which system made each run
seq 1, N (11 x 18)
[[  3 -23   5  -1 -18 -10  32  23  32   2  -1  13  32  -4 -17 -12  29   1]
 [  6  40 -14  19  23   6 -14  10  -1   1 -21  14  -9  -2  16  10 -36 -25]
 [  9 -26  11 -22 -14  11  23 -28 -18  -2   1 -17  10 -13  -8 -31  28 -22]
 [ -9  18 -21  19 -25 -19 -17  15  -1 -13  -9  23  14  23  -9  43 -14   2]
 [  0   2  -1  -2  28  27  -4 -18  -2  -9 -18 -21  -2 -34  25 -35  28  13]
 [  2   4 -23 -12 -18 -29  22  -1 -11   6  27  -8   1  16 -49  27 -29  -2]
 [ -1  -5  17  -8  -7  31 -32   1  -2  -5  -7   8  10 -11  69  -6   8  19]
 [ -6  -8 -13  26  26 -32  22   5  12 -15  34 -16   2   6 -57 -11   6  -6]
 [  7   3   5 -16  -9  17 -12 -19 -19  27 -30  15 -37  10  50  21 -28  13]
 [-18 -18  18  -6 -10  -3  14  32   6 -19  33  -6  27  -9 -42 -35  45   0]
 [ 18  27 -14  20  16 -29 -35  -8  18  14 -33   5 -26  15  27  39 -44  -4]]
seq 2, T (11 x 18)
[[  1   4  46   7   1  23 -42  47  31   8 -11  18  -2   3  -9  -1  17  10]
 [ 19  17   2  15  31   1   6 -46   4 -11  -8 -24 -33   1 -31   7  16 -26]
 [-35 -15 -16   3 -16  -1  26   3 -13  48 -12   2  39  19 -23  13   1  -7]
 [ 35  27  13   3 -13  31  -5  53  32  -6  11  -3   6 -20   7   5   0  -7]
 [ 24  -9 -18   6  23   7  38 -47 -20 -22   6  -8 -22 -10  -4 -19 -10 -24]
 [-37 -19 -19  10 -25 -14   2  28 -26  13 -10  35  34  19   2   0 -19   1]
 [ 33  19   9   8 -16  13 -31  32  21 -35  -7 -11 -19 -25  22  -2  23  13]
 [  1 -10 -18 -19   9 -28  18 -66 -26 -20  10 -17  -9   1 -21  -6  -1  -5]
 [-37  -3   0 -14 -23  -3 -20  23  -5  36 -15  20  45  12  22  13 -11  14]
 [ 36  15  21   5  21  25 -29  16  28 -25  21 -27 -25 -26   8  -6   7  16]
 [-16 -11 -15  -1  21 -21  32 -59 -27   9  12  -3 -20  25  -8   9 -16 -14]]
seq 3, S (11 x 18)
[[-23  -5  -4   3 -12 -13 -10   4 -10   6 -19   2  -3  12 -36   9  19  19]
 [ 14  10  25 -11 -12  23 -11   8  19  16  -1  -3   2   0  29  13   7  -6]
 [ -7   1  -1 -14  19 -21  18 -17  13   2  22 -10  15   1 -31  -6   3  -5]
 [  1   1  -7  12  -1  15  -9   7 -18  19  -2   7  -1  11  16  14 -39 -11]
 [  3  -9  -4  15   0  10  25   7  -2 -17  22 -18  -2 -11  -9 -20  30  -5]
 [  4  12 -13   4 -10 -33  -5   4   4  -2 -29  22 -16  12   5  16 -20  -8]
 [ -8  -3   3 -14   7  31   8  11  -2   9  -8  -9   9 -28  10 -28  19  23]
 [ 12   9   6  -6 -19 -22 -25  -9  -2 -28   3  11  13  13 -27  18  -7 -20]
 [ -2 -11   6   0  28  22  10 -27   6  25 -11  -7  -3  -7  41 -10   4   6]
 [-19   8 -19  10 -15 -11  -5   8 -13 -15  21 -10  15  12 -47  22   5  11]
 [ 30  -4  14   1  -5   8  -1   2   9  16  -1 -13 -27  -2  57   0 -14 -16]]
seq 4, F (11 x 18)
[[ 13  -2  -3 -37 -11   6  45   0  15  -7  21  28   8  -6 -11   5  -7  26]
 [-14  24   1   9  10 -32 -33  18   1   0  16 -10   2   8  26   1 -18 -25]
 [ 19 -41   5  13  -2  10   2  -3 -13  -1 -24   6 -18  -6 -11 -28  -1   5]
 [-11  37   8 -12  -1  13   6  -4   4 -19   9  20  -2   7 -23  23  13   1]
 [-14  -4  -3  10   3 -11 -18   2   7  19 -16 -30  16  -6  31  -9  21  -6]
 [ 30 -17 -11  -4  -9   7  18  -5   3  -3   3   4   8  -4 -30   8 -22  13]
 [-20  28  10 -21  21  -3  -5  -6  -2   4  21   0 -16   3  21   0  -7   0]
 [ -7 -31  -6  26  -9 -11   1   6 -16   5  -9  -1  16  10  -8 -16   2 -21]
 [ 21  15   0   2  -2  30  12   1   6 -14   1  10 -21  -6   7  17  -2  11]
 [-24   5   2 -10   7 -32  -2   6   9  -6   9 -11  10  -4  -3 -18  23  -1]
 [ 18  -6 -10   8 -25   2 -13   3  -9   9 -30   2   1   3   3  18 -18  -3]]
seq 5, Y (11 x 18)
[[ -9  22  14   1  30  45 -21 -22  13  26 -10  -6  28  -2  15  17   0  -7]
 [ -9  -8 -21  21  -8 -18  14  -4 -12   8  30 -27  20  20 -45  22  -6 -18]
 [ 38  12 -15  12 -20  17  21  -1  10 -10  -4  -5   3 -10  54  15  -4 -25]
 [-16 -15 -14  -7  23 -26  32   0 -14 -22  24  10   7 -13 -12 -49  -5  -5]
 [ 18  -2   1   2 -17   6  -8   8 -22   7 -44  17 -55   2  11   1 -17   2]
 [-24 -24  19 -10   0  18 -26  -7 -11 -23  11  -1  29 -11  -5 -26  38  30]
 [-11  42 -11   1  10 -35 -26  -6  13   5 -21  -1 -29  17 -11  41  -9  11]
 [  4 -15   5 -20  -1  45  11  -2  11  39  16 -30  44 -19   9   1   6  21]
 [  8  13  -5  11 -14 -43  -2  14   1 -26  46   6  -9  30 -20  27 -29 -30]
 [ 15 -13   4  12  26  34  26 -17  17  28 -18  -3   6 -14  64 -19   5 -13]
 [-15 -19 -16  17  -5 -28  25  26 -22 -29  19  19 -15   9 -70 -20  -3   2]]
seq 6, K (11 x 18)
[[-25   5  -5 -30 -10 -35   5   8  -7 -12  23  28   1  11   7   2 -15  18]
 [ -1  -6   2   4  21 -19 -35  14  -6  -1 -15   8   1 -11   6 -32 -28  -6]
 [ 14 -25  16   8   2  15  -4 -17  -2   4 -31  18 -21   9 -19   0   5   7]
 [-23  11   7   2 -19   9 -20  -4  -5  -1 -12 -11   5   7   2  20  38   8]
 [ 12   9   6  12  12   4  -7  23  34   7  21 -24   8  -7   2   6   5   5]
 [ -4   7  10 -24  14  12  28 -12   3  18  23   5  -9   5  -6   2 -12   0]
 [-24  -5  -7   9  -4 -13   4   4 -26   9   6  -7   8  12  10 -12  -3 -28]
 [ 21   0  -8  24   6   6   9  13   7 -16 -15  11  -9 -11  15 -12  -4 -13]
 [  3   2  -3 -23 -16  -2  17 -12  -3 -10 -19   9   1 -10 -20  -4  17   9]
 [  2   4  -6  -3 -21 -20 -23   6   4   5  -7  -9  16   6   9  18  -5  -3]
 [ 13  -2   5   6  26  15 -12 -12  18  -8   8   6  18  -7   2   0 -11   6]]
seq 7, A (11 x 18)
[[  8  15  19  12 -22  35 -21   7 -20 -21 -21   6 -32   3   8   6  23 -15]
 [-11 -15  -9  18 -16 -16  18   0  14  -8 -12 -10  27  -1   3 -10  51 -10]
 [ 16  24  -6 -29   5  -6  10  -8  32  17 -27  14  22 -15  -3  11 -16   3]
 [ -2 -22  24 -18  14  13 -24 -13 -11  18  28 -27  13  -2 -16 -16 -11   2]
 [-16   2  -8  28   7 -29  -9  -9 -10  10  -3   7 -21  34  -1  24 -19 -17]
 [  4   9 -21  20  14  43  22  -6  -8 -14  13 -10  -3 -15  19   5   6  16]
 [ 16   2  -5  -3 -39 -17   6  41  -2 -14   9  -1   2  -1 -26  -1  -6 -15]
 [  2 -15   7 -25 -13  -8 -10 -28  -5  -9 -11  10   5  -4  51  -7   9  10]
 [-28   6  -7   8  32 -12   1  15   6  -6  -6  22  22  -6 -36 -25  -1   5]
 [ 20  22  12 -18  -4  14 -24 -13  -5  16 -26 -26 -39  -7   0  13  -1   2]
 [-26 -34   6  28  -4  -5   3   3   7  10  31 -13  24  24  -9   9  29  13]]
seq 8, F (11 x 18)
[[-33  -4  -3 -32   8   5  28  -4   4  57   6 -26  23  -8   4  -6  11  25]
 [ 21 -14  -5   7 -16  -3  17   7  -3  22  42  -8  24  20   2  21 -48 -31]
 [ 11  -3   6   9  40  -1  26   4   7  -7  18  16 -45  -5  34 -30 -20 -11]
 [-20  12  -8  11 -22 -17  10  39 -23 -26 -12  25  -4   4 -34 -23  12 -27]
 [ 30  12  19  -1 -32  24 -30   1   9 -19 -30  -6 -12 -12  39  10  32  -5]
 [  7  -2  -7 -10  23 -28  -9 -25  35 -22 -12  -3  32 -17 -40  -6  19  21]
 [-17  28 -18 -20  -1  15 -28  -6 -28  36 -26 -17   1  -5   4  22 -32  19]
 [ -4 -48  27 -10   7  18   8 -33 -13  10  48 -13  29  13   1 -14   4  -4]
 [ -2  24 -35  38  21 -10  36 -11   2   1   7  10 -27  23   3  36 -25 -17]
 [-25 -15   3  -5  -7   8  21  50 -11   0  12   8  -3 -20  35 -50  18  16]
 [ 40   2   2  11 -47 -28 -12  11   3 -35  10  -5 -12  17 -30  28  -1 -27]]
seq 9, Y (11 x 18)
[[-39 -15 -22  16   9  21  27  19 -15   5  -4  19  39 -10   0 -26  12  15]
 [ 32  26  -6   9 -12 -15 -25  18 -10 -22 -12 -23 -48 -10 -26   3 -14 -17]
 [ -9 -22  19 -41  -2  17   8 -52  -3   5   2   2  25  -5  31  -9  31  16]
 [-31  19 -31  22   1 -37 -16  41  -7  -2  -3  24   2  18 -23  18 -32  12]
 [ 44   1  21  -4  16  55 -15 -14  12  13   1 -43  -6 -29  21  -6   0  -1]
 [-36 -15  -3 -10 -12 -43  27 -24 -15 -16  46  17   4  40 -28  15  12  -5]
 [ 16  15 -17  30  -3  18  -4  40  21  28 -46   1  -7 -16  64   5 -11  -1]
 [  9 -21  13 -18  22  -3  12  -8  -2 -35  47 -11   6 -18 -66 -39   7   9]
 [ -7  23  13  -9 -32  -7  -2 -14 -12  24 -40  24 -46  34  41  38   1 -23]
 [-20 -39  -9  17  16   9 -15  28  13  -2   6 -11  73 -30  -8 -41  19  33]
 [ 34  58   0  -3  10 -16  -8 -17   7 -21  -3   4 -66  15 -39  43 -28 -20]]
seq 10, A (11 x 18)
[[ 15 -13  -7  14  28  12  37 -38 -11  -4   9 -18 -26  -2 -31 -12   3 -14]
 [ -9   9  -2   4 -42  27  13  24 -22  24  -9  13   9  20  -7  30  -8 -15]
 [ 26 -18  -6  23  -1   2 -23  -7   8 -27   3 -15  32 -14  43 -12   2 -17]
 [ -1   4 -22 -23   0 -33  28 -25 -11 -21  -2  19   4  -1 -47  -5 -10  -2]
 [-19  10   2 -24 -14  34 -30   6 -31  27 -21  -9   5 -11  20   2  -9  19]
 [  3 -22  -1  44  14 -30 -38  11  19 -23   7 -12  10   8 -15  -1   8   4]
 [ -2  37 -17 -26   5  -9  31 -37   4  -8   5  -4 -28   0   3  27   7  12]
 [-18 -16   1   1  -8  22   6  52  -6  32  20 -14  19  -9   2 -16  -8  20]
 [ 37  -3  18   9  -2 -29 -28  -2  24 -30  -2  18 -24  11  17   8 -17 -16]
 [-37  -2  -4 -17  17  13  44 -31 -22  -9  21   4  -2  -2  -2 -22  33   8]
 [  4  19  -3  10 -14   7 -13  57   8  32 -44  13   0  -7  -9  -1 -20 -11]]
seq 11, N (11 x 18)
[[-15  23   5   2   9  -2  -6   7  -5  -8 -19  19  -8   1  -7  -9   8 -21]
 [  5  -3  -1  -9 -10  -6  -8 -11  -4  14 -29 -15   8  -7 -14  -3  10 -11]
 [ 12  11  -7  -6  -9  14   1   0   9 -11  -7  14  21  -7 -12  15  -1   8]
 [ -3  18  -6   1  13  11  -3 -13   0  -3  11 -19  14  -8  13   4   5 -10]
 [  5 -16 -15  11 -10   1  19  -5  -5   3  12 -12   7   4   3   8  -3   2]
 [ -3   5  -7   6  -4   4   4  10 -11 -17  10   9 -13  -1  18  -1  -3   5]
 [-10  -5  -5  -2   4 -26   0  -1  -8  -4   4 -11 -10  -1   2 -15   4  -2]
 [  0 -12   0  -6  -4  -7  -9   2  -6   2 -12  15  -5   4  -8  -2 -14  15]
 [ -3   5  15 -11   8   7 -15  -2   2  -7   6   1  -1  -4 -12  -5   7   5]
 [  0   0   3   1   6  -6  -5 -10  14  14   2 -11   5   8  -5  14   2   2]
 [  3  -2   3   6   3  23  11   5   8   9   3   4   3  -2   5   3   2   6]]
seq 12, T (11 x 18)
[[-18  25   2 -26  -9  24   8   0 -30  36 -27   7  -8  -1   7  -1 -12 -20]
 [ 19 -31  23  26   4  18 -20  20   9  -5  26 -17  24  -1  -6 -20   3 -17]
 [ 16  21 -25  20   7   1  16 -28   4 -18 -11  21 -15  12   0  37 -18  -1]
 [-39  -7 -22   4  -6   3  21  27 -24  15   2 -20  10 -16   2 -29  22  13]
 [ 42   0  15 -14 -30 -29 -12  18  18 -16  17   3 -11   7   6  11 -24 -19]
 [-10 -11  -2  -5  18  26  16 -48  -5 -18 -18  18   9 -12  19 -14  30  15]
 [-22  14 -14   0   5 -32 -36  31 -17   8  -1  -1   9   2 -32  -4 -39  -2]
 [ 23 -11  23   3 -26  32  -7 -11   6  11  -7 -27 -27   2  41  17  32   7]
 [-16   3  -9   0  34 -25  13 -24  12 -27  43   6  35   7 -38  -3  -3  -2]
 [ -4  20 -14  -5  -8   5   5  21   1  48 -51   9 -19  -6  41  10 -21   7]
 [  8 -32  31   2   2  16  -3  19  -4 -25  53 -18  -9  -7 -34 -33  21   9]]
seq 13, S (11 x 18)
[[  2   1  26 -12 -14 -11  -2  16  18  15  20   6   9  21 -22  15  -3 -17]
 [  4   1  11   4  32  16  23   0  17  29   8   3   0   0   7 -10 -16 -19]
 [-10   6 -16  17  -2   4  13  13 -25   1   6  -2   1   6 -40  -1 -10 -20]
 [ 17  -2  -1  14 -18  11  12  11  -3   3 -20   2  -9  -3  30  -5   5 -28]
 [ -8  10 -21  -5   2 -17  24  -1  11 -15 -16   8  15 -13 -19  -9  18   7]
 [ 11  18  -7 -12  -9  11 -26   3 -12   2 -24   2   7 -13  18   5 -25  -4]
 [  3 -19   5 -11  -1   8   7 -25  -7 -18  15 -14  18 -10  -5 -17  24   1]
 [ -6   7 -12  13   2 -18 -17 -16   2  -6  -6  15   3  21  15  31 -17   1]
 [ -4  -6  -5   2  12  19   5   5  -1   9  15 -37 -10 -18  11 -11  13  27]
 [  7  -3   2  -9 -27 -33  -7   5  -6 -19  17  11 -10  19 -17  16 -12  -5]
 [ -8 -10  12   1  27  13   9   7  17  17  -5  11  -6  -8  39 -22   2  11]]
seq 14, K (11 x 18)
[[ -6   7  -9  13 -16 -15  -1  32   5 -29   2  16 -26   3   1   7  13  32]
 [  4   4  23 -39   0  -8 -19  17  10  -1   0   0  -4 -21   1 -25  -1  19]
 [ -5 -17  24  -2   3 -23 -14  -1  13  24  -9  17  -5  27 -16   9  -9  -7]
 [-19  13  12  13  21  33 -24  -7  -5  11 -18   5   6   1  19   1  10  -8]
 [  7  -4   4  20   3  14  16   7   9  10   5 -26  -5   0 -31  -1  23 -11]
 [  0  18   0 -15 -17  12  22   0   0   9  15  -6  -9   4  31  19   6  -5]
 [-10  -3  -7   1   7 -19  12  14   7  -9  21   2  32  -6  -4 -22  -1 -17]
 [ 18  13 -13  -2  10  -7  13  -4  -2   6 -21  11 -25  -5   5  -1 -28 -11]
 [ -4 -24  -1  -9 -21   8  -4 -16 -25  -9 -13   6  30  -3  -3 -13  13  -3]
 [ 14  16 -14  26  -1 -19 -17   2  17 -18  -9  -4 -11   7  -3  27   0   0]
 [  2  -5   3 -25  11  26   0 -13   4   4   5  -9  14 -22   5  -9   5  31]]

runs to name
seq 15 (2 x 18)
[[ 16  -8  20 -32   0  13  10 -21  13 -17  27  -9  -7 -14  16  -8  19  21]
 [-32   1   8  -5   1 -30  11  30   1  20   3  20   2  16 -14 -13  -5 -15]]
  A
seq 16 (2 x 18)
[[ -5  -1  25 -15  -7 -39 -53   7   6  11 -17 -15 -37   9   6   2   5  18]
 [  0 -18  22 -18  28  -5   6   0  43  15 -13  25  15  -7 -30 -16   8  32]]
  N
seq 17 (2 x 18)
[[ 25 -19   5   8  14  -6  11 -22   4 -19  34  38  -2  27   6  17 -50 -12]
 [-25  -8  -1  41  24  38  21  12 -20  15   1   3 -13   4  31 -23  10 -17]]
  Y
seq 18 (2 x 18)
[[-13  11 -34 -19  -6 -20  30   9 -27 -15  16  -9  -6 -19   7 -20  -9  10]
 [  5 -15   0  -6 -36 -19 -17   2 -25 -27  11  13   2  13  27   4 -10 -11]]
  F
seq 19 (2 x 18)
[[-36 -11   4 -17   8 -22   2 -22 -11  -5  19  -4  12   7 -13 -14  25  10]
 [  9  -6   5  23  -3   7 -31  14  15  13  -5   5   8  15  17  29 -22   8]]
  S
seq 20 (2 x 18)
[[-19   8 -18 -16   3 -11   6   4 -46  15   7 -11   3  -3 -38 -21 -36 -28]
 [ 34 -27  -1  11 -31  17 -28 -22 -22 -14 -15  -4  -1   4  34  15 -14  -6]]
  Y
seq 21 (2 x 18)
[[-15  23 -37  22  14  -6   4 -32   5 -22 -16 -26  22 -16  13   8  38   4]
 [ 17   6 -31 -16 -32 -15 -19 -12 -15   3 -10 -31  -3  -8  13  31 -20  26]]
  S
seq 22 (2 x 18)
[[-28   7  -1   1  15  10  13 -16 -18   5  22  -2  -5  14 -11   7   4   4]
 [  1  -8  -2  25 -13  -9  -9  25   1  13   4 -17  -1  11  11   8  -2 -14]]
  S
seq 23 (2 x 18)
[[-23  23 -25  -7   1  14  15 -12 -17 -37  18  16  -4  -5   6  16   6  40]
 [-16   5  -9 -13  -2 -42 -13  18 -12  13   7 -28  -7  -8  33 -25  -8 -11]]
  T
seq 24 (2 x 18)
[[-16 -10  21  -4 -29 -23 -17  30  18   2  26 -18  21  14 -24   7  33   6]
 [  8  31  18  -6  34   5  -8   9  36  17  10   7 -17   0  37  10 -24  -2]]
  K
seq 25 (2 x 18)
[[-19  38 -23  14  32 -12   9 -12   8  28 -22 -37 -12  -5 -38  10  13  -9]
 [ 13 -10  -2 -22 -57  21  10  15 -32  34  -5 -19   4   3   8  13 -15 -13]]
  S
seq 26 (2 x 18)
[[  6   0  -2  -9   2 -22 -11  21  20  14  10 -38  11 -20  12 -15   5   3]
 [ 23 -14  -5   1  16  -6  14  -4  15  -3   9  26   6   3   2   1 -39   2]]
  N
seq 27 (2 x 18)
[[-29  10   7   7   4   6   4  12 -17  20  24 -14 -24  19  -3  11   4   2]
 [  9 -16  11  13 -15 -15  11  33  17  17  10  -9  -5   9   0  -4   5 -14]]
  S
seq 28 (2 x 18)
[[  0  21   0 -27   9 -17 -11  11  38 -26  22  37  47  -7  -5  12 -20  26]
 [ -8  -6   7  18  53  27 -21 -33  -9  24  16 -25  13   1  15  -6 -22 -16]]
  N
